Each run below is a few steps of one of 5 hidden systems, one row a step.
In the rows, 128 means zero.
run 1, Vel, 6 rows:
[[ 99 111  95 141 140 116 115 166 134  95 133  79 118 143 147 167  91 102
   97 130 144 123  87 112 126 122 141 153 123 138 148 143  88 114 137 148
  131 161  99 113 110 150 116 127 142 119 127 124]
 [ 94 111  84 130 136 122 125 167 131  89 142  92 112 138 120 166 102 129
  130 143 132 132  78 140 128 106 144 144 111 128 161 150  84 107 137 136
  155 172 120  99 100 147 124 136 143 107 110 137]
 [ 99 114  93 114 135 132 136 165 126 107 141 113 120 121  94 147 128 150
  164 152 118 136  79 151 128  96 138 142 116 105 157 151 104 107 139 131
  173 168 136  89  91 145 110 129 146 112  87 141]
 [121 125 114  95 129 132 138 144 119 125 133 141 124 119  74 128 151 163
  187 150 102 143 101 165 136  89 132 114 102  97 144 134 132 111 149 123
  186 146 164  98  89 131 122 134 138 120  79 140]
 [150 145 131  95 131 134 141 118 120 153 136 174 131 133  80 103 168 172
  196 143 101 140 129 162 138  94 126  91 107  88 133 123 162 123 155 129
  178 125 184 114  94 108 117 134 137 125  84 147]
 [168 156 157 100 117 134 124  96 119 170 124 190 133 133  90  79 169 169
  190 130 110 137 160 149 135 111 121  88 121  83 107 103 175 138 148 131
  165 107 182 137 113  93 127 128 136 139 111 140]]
run 2, sobu, 6 rows:
[[167 158 178 122 132 147 128  74 120 181 108 205 141 107 105  58 183 152
  160 133 110 111 191 130 121 150 100 115 141 122  86 101 193 143 120  89
  116  61 166 155 179  85 144 116  98 166 118 138]
 [162 161 194 115  94 139 145  86 117 176 137 183 134 111 135  72 154 130
  143  92 113 125 217 127 117 155 120 124 147 141  83  96 158 203  93 124
   80  81 131 180 169  95 154 131 117 137 171 143]
 [157 144 177 100  69 135 136 124 125 134 165 127 123 117 146 130 104 111
  132  63 125 144 200 120 105 140 164 149 116 155  97  93 104 230  78 164
   65 131 102 177 120 106 163 145 157 120 212 143]
 [134 133 143  99  67 109 127 160 116 100 183  91 109 134 147 171  79 110
  136  73 132 162 155 116 105 117 184 149  97 149 126 105  74 215  91 200
   91 166  93 156  67 137 148 153 176 102 203 143]
 [115 128 108  97  96  99 123 175 114  83 170  78 110 152 129 184  81 119
  148 104 140 169  99 128 127  88 178 131  82 110 149 122  71 164 128 200
  147 192 114 124  28 159 116 148 186  93 151 139]
 [106 122  84 110 134 111 102 158 121 108 132  92 117 163 103 156 101 147
  156 142 149 159  58 144 143  79 146 110 109  71 155 141 101  92 177 182
  198 188 148  95  35 146  93 129 176  98  95 138]]
run 3, denu (6 x 48):
[[164 157 162 107 123 129  79  82 111 177 115 150 143 173 136  76 106 143
  154 101 174 153 146 115 132 123 141  89 152  62  79  71 160 146 168 194
  142 112 161 170  83  81 105 113 174 115 155 139]
 [173 169 169 102 128 142 102  69 109 193 113 196 144 152 107  51 149 167
  169 121 141 138 166 131 143 121 116  76 153  62  81  87 185 135 163 141
  161  94 180 157 109  86 117 122 139 139 127 143]
 [169 152 159 103 129 144 135  93 122 177 119 208 132 109  74  77 186 173
  190 143  91 125 169 155 131 112 103  86 117 103 108 111 186 130 142  99
  162  88 191 131 137  91 137 135 116 149  99 149]
 [129 131 123 108 114 137 170 131 127 142 128 181 122  88  54 114 198 169
  196 158  65 117 145 178 131 104 106 118  96 146 146 151 158 125 118  72
  161 111 168 102 160 117 144 140 100 147  72 143]
 [ 99 115  96 125 126 130 182 172 132 100 141 137 115  87  61 148 182 156
  175 168  63 120 104 176 133  97 108 144  90 155 181 179 120 111 104  68
  162 145 142  70 147 154 140 145 108 132  66 137]
 [ 80  91  70 139 148 123 154 192 142  73 138  87 116  99  90 193 137 136
  136 176  95 120  69 146 126 100 132 168  94 150 196 178  81  89 119  91
  154 168 119  61 120 168 124 135 121 127  70 135]]
run 4, tutuk, 6 rows:
[[126 127 115 113 150 135 102 122 121 134 114 134 131 149 109 122 125 142
  157 148 143 136  94 135 145 107 124 106 137  72 129 125 140  93 167 146
  174 138 166 114  87 127 100 116 144 121  87 138]
 [118 119 106 115 139 119 102 144 126 120 135 107 123 149 123 147 107 133
  144 130 149 143  86 128 134 107 143 121 126  90 135 127 109 112 159 165
  160 157 141 120  66 123 106 125 161 115 111 141]
 [119 120 116 114 116 114 116 160 125 107 152  93 115 146 134 166  93 118
  141 116 145 145 105 122 127 104 156 133 104 119 136 124  92 138 136 175
  142 167 118 130  68 140 119 135 170 108 137 137]
 [132 130 137 110  96 120 134 161 124 104 163  96 113 130 133 161  99 110
  131 103 131 147 139 125 109 117 171 150  95 141 132 121  87 178 100 165
  109 153 105 138  82 131 140 144 161 110 162 141]
 [145 146 162 105  86 126 141 141 122 122 162 122 115 115 138 141 122 114
  138  89 126 140 162 125 111 132 160 153 112 149 120 106 111 191  86 158
   96 127 111 152 110 121 145 142 144 117 177 135]
 [152 151 175 114  94 124 139 103 117 147 136 153 125 116 132 111 137 123
  137  94 117 137 187 121 114 145 141 133 132 144 104 110 139 186  92 135
   90 105 124 167 139 109 151 139 128 137 167 142]]
run 5, sar (6 x 48):
[[144 133 155 128  95 123 104 124 124 122 149 103 125 144 180 138  75  88
   94  73 164 136 168  95 108 150 160 148 143 150  98  90  96 193  98 182
   64 130  83 180 109 121 145 130 161 115 211 127]
 [160 159 175 120 117 125  90  78 117 169 125 146 139 162 167  87  96 112
  111  77 171 134 181  91 121 152 140 104 157 114  63  73 153 182 140 183
   90  98 126 198 130  87 130 117 149 127 194 133]
 [172 165 171 117 141 134  92  60 107 199  97 190 150 160 130  51 145 151
  150 114 154 135 167 117 141 141 105  75 175  66  71  82 189 135 163 144
  146  78 173 170 127  79 108 107 130 142 138 135]
 [166 148 145 111 159 140 115  86 120 183 104 197 148 140  98  78 173 168
  169 159 115 124 133 147 148 117  93  78 136  68 110 111 192  91 182 103
  187  93 200 122 122 101 107 115 115 155  79 131]
 [115 129  98 121 156 138 148 130 129 140 118 159 130 108  66 118 178 174
  175 179  86 128  92 172 152  91  93 106 104 104 155 163 163  70 160  81
  198 130 178  75 140 131 113 128 101 140  43 133]
 [ 90 102  78 136 138 126 162 181 136  87 132 108 116 102  75 170 154 149
  161 183  85 122  69 164 132  95 120 154 102 133 193 180 101  89 122  88
  174 162 133  68 115 163 124 139 115 130  57 137]]

Which system made each of these runs?
run 6:
[[164 151 153  94 117 134 141 105 122 165 132 200 125 111  75  95 181 173
  199 136  92 142 163 160 130 103 120  91 104  96 120 115 170 143 141 120
  166 104 185 125 120  97 134 136 126 141 104 146]
 [175 175 171  99  97 132 123  90 104 185 129 190 131 135 101  67 151 166
  189 114 115 146 180 145 129 121 131  92 127  87  84  85 171 176 142 150
  149  98 179 167 112  89 132 129 149 129 140 145]
 [168 166 180 103  93 135 105  88 105 177 130 154 138 149 137  67 107 142
  156  79 156 153 174 123 125 127 151 102 142  92  71  71 149 196 132 180
  119 111 149 190  95  81 123 114 172 114 183 145]
 [155 152 159 104  97 119  91 116 118 143 144 112 125 162 163 112  70 109
  126  67 179 157 155  95 123 128 171 110 128 103  81  75 112 185 138 222
  102 140 124 184  78 105 124 130 185 104 205 134]
 [128 133 132 123 116 106  87 146 121 115 147  74 120 175 190 146  46  95
   97  88 179 149 118  94 126 127 167 133 140 108 110 107  88 157 143 216
  116 161  99 161  52 137 106 126 175  98 178 124]]
 => sobu
run 7 (5 x 48):
[[100 111  93 118 120 119 132 177 131  86 156  88 110 132 114 172  94 124
  135 132 124 140  88 138 117  99 154 147  99 141 156 148  81 127 126 147
  146 177 110 102  90 148 127 143 152 109 120 136]
 [121 129 134 104  89 125 146 174 120  98 166 105 113 113 108 155 122 125
  152 115 109 144 125 143 113 110 163 154  97 141 147 131  86 172  95 151
  129 163 123 121  81 138 135 145 159 109 139 147]
 [142 143 161  96  83 126 145 139 118 126 164 133 116 102 104 131 136 137
  174 101 102 151 168 140 114 117 154 140  95 136 122 109 118 197  88 148
  115 131 127 145  96 115 148 143 155 116 156 148]
 [161 159 180  99  88 132 135 104 109 163 144 166 128 119 114  85 142 144
  169  98 115 145 190 136 124 126 143 112 127 116 104  96 155 193 105 149
  112 101 142 167 121  96 141 135 141 126 163 146]
 [159 163 180 115 114 127 107  77 105 180 122 169 137 141 134  72 132 138
  145  96 143 136 188 116 139 143 118 106 150 105  78  88 167 172 127 151
  106  94 145 182 129  91 129 118 141 133 159 141]]
 => tutuk
run 8 (5 x 48):
[[168 154 160 118 143 136 106  70 114 184 104 186 144 151 114  67 153 148
  153 132 134 131 156 129 139 129 105  85 153  72  93 102 187 120 165 127
  154  93 179 147 126  99 110 109 124 148 112 129]
 [161 158 168 126 130 129 101  76 113 179 104 167 139 147 143  74 125 126
  122 101 152 124 184 103 141 156 113 106 160 107  80 100 172 150 141 143
  105  85 140 176 143  91 125 117 131 140 154 132]
 [154 139 165 135 119 119 108 104 120 145 131 125 131 145 177 117  95  92
   88  87 154 121 182  89 117 161 140 133 147 144  88  91 121 176 115 162
   77 107 107 176 143 116 140 128 132 131 192 124]
 [121 122 139 131 111 116 122 144 129 104 150  93 115 134 179 158  81  80
   88  95 144 125 148  97 107 145 155 165 133 159 121 112  84 174  98 162
   75 137  82 154 121 139 145 131 143 117 181 128]
 [ 83 108  94 135 119 108 132 186 130  77 152  65 109 124 149 181  89  98
   98 123 134 131  98 118 122 120 160 176 107 172 154 153  68 144 100 144
  109 167  82 121 117 160 133 136 143 107 150 130]]
 => sobu
